One turn moves every row onto another: examples first, then more rows asked
vekog: [  7 -10   4 -18  -9  -1 -38  -2 -19  -8  13 -10  18   7  -4   1   5   7
  -7  25  -1 -22 -10  12 -20  -9 -21  -6 -12  -3   4  -6  -7  -8  -5   4
  -1  13 -13 -25  -1]
gavi: [ -3  -7   3 -19 -13   0 -34   7  -6   3  20  -4  17  13   5  13   2   6
 -16  17 -19 -24   3  -2 -13 -13 -21  -7   3  -2  -4  -1   3 -12  -4   8
  -4   8 -20 -28 -14]
kotuk: [ -7  -9  16 -19  -8  -9 -24   3   0 -17  16  10  13   1   7   4 -11  -1
  -5   9  -9 -14  -8   1 -11 -22 -24  -9   8   3  -7 -11   1 -16 -15   5
  -8  10 -16 -30 -18]
sis: [ -8  16   9 -21 -21   0 -28 -13  -5  -4   6 -29   8   1  24  -6  23   9
 -25  22 -26 -13   1   0 -15 -35  -6 -10  21   2   1   5 -24 -11 -24  27
 -18  21   5 -29  -4]
Fel: [-15  11   3 -17  -3  -8 -15  -3  11   5 -16   4   9  -2  20   1   2   5
 -23  10  -2  -8   9   4  -7 -32 -28 -11 -28  12  -1   2  -1   4 -26   0
  -2   3  11 -19   2]
vusa: [ -4  15  17  -8 -23  -9 -31 -18   0  -6  -5 -19  27  10  25  -3  -4   0
 -12  26 -18  -9   7  11 -38 -52  -9 -12  10  -6   3  -1 -15  11 -11   3
 -13  -5  -3 -29   6]
sime: [ -7 -14   6  -8 -21  -8 -27 -20  11   0  17  10  16   4  24  -7   0  15
 -21  16   3  -8   0  -4 -16  -8  -1 -12   5  24  -1   3  -9 -12  -8   6
  -4   8   9 -20  -5]
Mol: [-11   9  11 -15  -7 -12 -21  -9   2   5 -27   2  13  -1  16   0   6   1
 -17  12  -9  -4   8   9  -7 -35 -26   5 -24   0   0   6   0  11 -15   3
  -2   0  12 -22   5]
gezag: [-12  10   8 -18  -4  -3 -26  -1 -11   4 -18  -7  11  -6  13   5  16   3
 -17  18  -5  -7   2  14   1 -41 -28   2 -28  -1   1   1   3   7 -17   2
  -2  10  11 -31   6]
bidiv: [-10 -10   6 -10 -16  -1 -31  -8  -5 -15  27   0  19  -7  14  -1  -1   8
 -21   7   9  -7  -1   3  -5 -26  -2 -13   8  26  -4  -8  -2 -21 -16   3
  -6  23   1 -27  -3]
Zesom: [-14  10  20 -15 -21  -6 -18 -22  -9  -1  -1 -21  -3   3  24  -9  26  12
 -21  31 -18 -11   3  -8 -16 -24 -13 -12  19  -2   2   1 -25   9 -13  20
 -14  11  20 -27   2]
gubuk: [-17  10  19 -13 -17   1 -36  -8 -11 -16   1 -23  16   4  21   1  17  10
 -20  37  -9 -10  -1   0 -17 -64 -16 -16   8  -1   4 -13 -11  -1  -8   9
 -22  -2   1 -43   3]
pibu: [  1 -10  16  -9  -4  -4 -20  -3 -16 -19   9   6  18   2 -10  -5   4  -3
  -5  14  -5  -1  -3  -1 -16 -15 -30  -6  -3 -15  -2  -8   0  -1  -4   8
  -7   8  -9 -32   6]
Gomi: [ -3  -8   4  -8 -27   3 -40  -9 -11  -4  22  -9  26  -3   9  10  12   1
 -23   7 -11  -4  -1   0  -2 -32  -2   6  14   6  -6   2   2 -16  -6  12
  -7  21  -5 -35  -2]
leve: [ -1  21  13 -15 -12  -6 -21 -15 -13  -3   5 -25  13  -1  23 -16  10   2
 -11  21 -20  -8   1  21 -27 -28  -2 -18  17  -3   1   4 -26   1 -27  14
  -6  32   5 -26   3]
roga: [-13  13   5 -20  -2 -10 -32   2   2   2 -20  -2  21   1  21   1   2   8
 -17   7 -14  -9  12  18   1 -41 -17   2 -16  10   1   8   3  -8 -20   9
  -1  11   1 -25  -9]
pini: [ -8  22   9  -1 -13   6 -15  -6   2  -6  11 -16  12   5  17   3   1  -1
 -23  28  -4 -11   4   5 -37 -48 -19 -35  -1   3  -1 -12 -17  14 -27  -6
 -10   2  -4 -31   7]
kubav: [  4  -5   9   5 -17   8 -16 -16  -9  -3  22   7   8  -9   3  -2  13  -4
 -15  18   6   5 -17   6 -17 -17 -14  -6  -5   0  -5  -6  -8   8 -15  -1
   1  20   9 -37  10]
lalo: [ -7  18  19   1 -16   7 -25  -9   1 -16  -3 -10   5   9  18   0  20  12
 -24  36  -9 -12  -7  -1 -22 -55 -19 -16   3   4   5 -16 -18   3 -16  14
 -17  -8   0 -43 -12]
Rezu: [-15  19  17  -8  -8   3  -8 -10 -18  -4  12 -18   0  -4  17  -6  21   1
 -18  23 -16  -3   5   2 -15 -28 -13 -26  21  -7  -3  -4 -18  15 -22  12
  -6  27  13 -36   7]
kidop: [ -7 -11  15   4 -22   1 -16 -22   6  -1  13  17   5   1  14  -3  15   6
 -21  17  -3   4  -8 -11  -9 -15 -12   0   8   5  -4  -1  -6   1  -4  11
  -5   3  13 -37  -6]
tek: [-18  18  10  -6  -2   2 -23  -1  -5  -9  14 -16  23   9  21  -5   3  12
 -21  33  -1  -9  14   7 -28 -49 -12 -44   3   8   5  -8 -12   3 -17  -1
 -11   6  -2 -34   9]
pup: [-13  15   1 -21   0  -4 -29   6  -7  11 -11  -9  20  -2  16   5   7   5
 -19  12  -7 -10  12  20  -2 -38 -21  -8 -25   5   1   7   6   2 -21   1
   4  16   3 -27   6]
rubo: [ 10  -4  -1  -5 -27   4 -34 -18  -9  10  22 -10  25  -1   8   3   8  -3
 -18  16  -7  -5  -8  13 -23 -19  -2   3  -2  -1  -3  10  -7   0  -8   3
   1  22   0 -28  10]
zanis: [ -2 -17   8 -27 -11 -11 -26  -8   9  -9  15   5  10   1  10  -6  -6   6
  -6  26   0 -16 -19  -1 -23 -13 -26 -12 -11   3   0  -4 -10 -18 -15   4
 -13   3  -5 -22  -5]
paf: [-15  10   6 -21  -3  -6 -25   1   7  -4 -19   0   8  -3  20   2   9  11
 -23  10  -3 -11   3   6   3 -42 -25  -3 -23  17   1  -2  -1 -10 -27   9
  -8   6   7 -27  -9]
Sog: [-19  16  10 -15 -12  -1 -10 -10  -5 -17  12 -21   6  -4  20  -6  12   4
 -28  10 -13  -7  13  -9 -12 -35 -11 -28  23  10  -3  -7 -20  -6 -32  17
 -17  24   6 -26   1]
rozi: [ -7  19  19   0 -12  -7 -30 -13   4 -10  -9  -7  25  18  26 -12   0  15
 -15  30 -15  -8  11  12 -34 -41  -4 -20  12   4   7  -2 -18   3 -11  13
  -9  -7  -5 -31  -8]
Kenis: [-10  11  18 -17 -14 -15 -14 -27  -4 -14  -1 -19   7   0  26 -18   4   8
 -17  18  -8 -10   9   3 -26 -22  -5 -22  18  11   1  -3 -29   4 -25  14
 -12  17  13 -15   5]
rul: [ -6 -15   8 -17 -13  -4 -19  -7   6   0  15   8  17   8   2   0   6   3
 -15  23 -13  -6  -2 -16 -21  -9 -33 -10  -6 -13  -2   5  -2  -7  -3  10
 -13  -5  -5 -27   6]

pini turns into lalo
zanis turns into kotuk
Now find these:
kubav turns into kidop
Sog turns into sis
gezag turns into Mol

One turn moves every row onto another: examples first, then more rows asked
bezal: [-15  -9   9  -7  -3  -9   4  -7  14   7  17  -6  -2]
nibe: [  4 -23  22 -10  10  -1   4   6   0  -9  -9 -14  -4]
pimeb: [ -6 -18   5  -2   4 -13   4  14  -8 -10 -14   0 -13]
zazud: [-3 -5 21  5 21 -5 -4  5 18 -5 22  3  5]
fuv: [ -9 -12  12   8  21 -15  -9  -3  18  -1   9  -9 -21]
rof: [  7 -12  15   6  13   3 -10  10  24   4  11   3   1]
tases: [  1 -20  16   0  17   5  14  14  11  -2  14  16  -1]
zef: [  0 -12  10  -6  13  -6  -1   8 -12 -15  -8 -10   0]
tafu: [ -9  -9  11  -8  13   6   1 -10   5   3  23   0   5]
fuzo: [-15  -6  18  16  13 -17   7  -9   9  10  14  -3 -16]
zonun: [ -3 -12  18  -2   7  -3  -3   9 -12   1 -22   1  -2]
tenom: [  0  -7  13  20   5 -13   2 -10  10  13   4  -1 -17]
fari: [  3   0  19   2  22  -6   2  -5  13 -15 -18   5   1]
puz: [ -6   7  17   1  11 -11   3   3  17 -18 -10  10 -14]
pako: [-15  -7  -3 -17  14   6  -3  -8   7  -2   4  -1  -2]
zuvib: [ -7 -16  14   4   9 -19  14   6  -5  -4  18  -3 -18]
Madi: [-12  -9  17  12  27 -21  10   9  14  -3   0   2 -23]
sagi: [ -9 -10  14  -5  16 -18   2  -2  23  -1   2 -17 -18]
Pufoz: [ -2  10  25   5  18   2   1  -1   7 -10  -6  18  -6]
Zeg: [ -4 -15  20   7   7   0  -3  10  29   1  10   8 -10]
Nisu: [-11  -2  14  -6  17   4  -1  -2   4  21  20   1  -3]
furat: [-14  -7  10  -5  15   7  16  -2  -8  20  -2   7  -7]
lafid: [-13   0   6 -15  12  -5   2 -14  11  11   6  -2   7]
meko: [-18 -12  12  -4  14  -8   8   5 -14  21  -5  -1  -2]
Molas: [  8  -4  21  11  25 -11  -9   7  13 -11 -10   8  -2]
gike: [-10 -17  13  -4  10 -12  -3  11  -9  -5 -21   6  -3]
vofam: [ -8 -20  11  -8  20  -4   8   8  -8  -2 -22  -2  -4]
gim: [ -5  -4   7  -2   0  -5  18   4  -3  20  -3   4 -18]
fem: [ 8 -6 15 -3 18  3 -8  8 22  1 10 15  2]
meki: [  3   0  27  -4  15 -12   4   7   9 -17  -9  12   4]
gezat: [  5   2  17   3   8  -3   2 -18   5  -8  -6  15  -1]
kal: [-15  -8   5   7  19 -24  -2  -5  -2   0  -3   5 -22]
Mar: [  1   6  22  -3  19 -13   5   6  20 -13 -11  10   0]
Ninus: [ -7 -24  23  -4  19   3  -3  14  18   1  12   9   3]
Vedu: [-13  -1   5  -3  17 -11  -3  -4   0  -2   1   9 -31]
Kugit: [-23 -17  14  14  19 -15   7  10  17   1  -5   8 -16]
ris: [  8 -14  23  10  21   6   2   3  20  -5  11   7   3]
Levap: [ -2  -4  16  -7  23 -16   6   8  -7  -2 -22  -2  -7]
gelik: [ -7 -16  15   0  17 -18   7   3  -3  10  11  -5 -28]
votiz: [-15  -6   6  -4   8   2   3   3  10  10  17   2  14]
Bep: [ 2 -9 12  6 13  2 19  9 -2 22 -8  1 -2]
Bab: [-15  -2  11  -3   3  -2   5  -4   3   8  21  -5   9]
kem: [ -6  -2  15 -10   9   4  12   9 -10  20  -3   3 -14]
Veti: [-13  -5  16   9  11   8  20   2   8  14 -15   4  -2]
Sota: [ -9   1  13 -12  10   7  14   7  -5  19  -4  -7  -4]

sagi turns into Kugit
meko turns into Nisu
kem turns into Bab
Now find these:
puz turns into pimeb
Madi turns into kal
Bep turns into lafid
tases turns into gezat
meki turns into zonun
fari turns into vofam

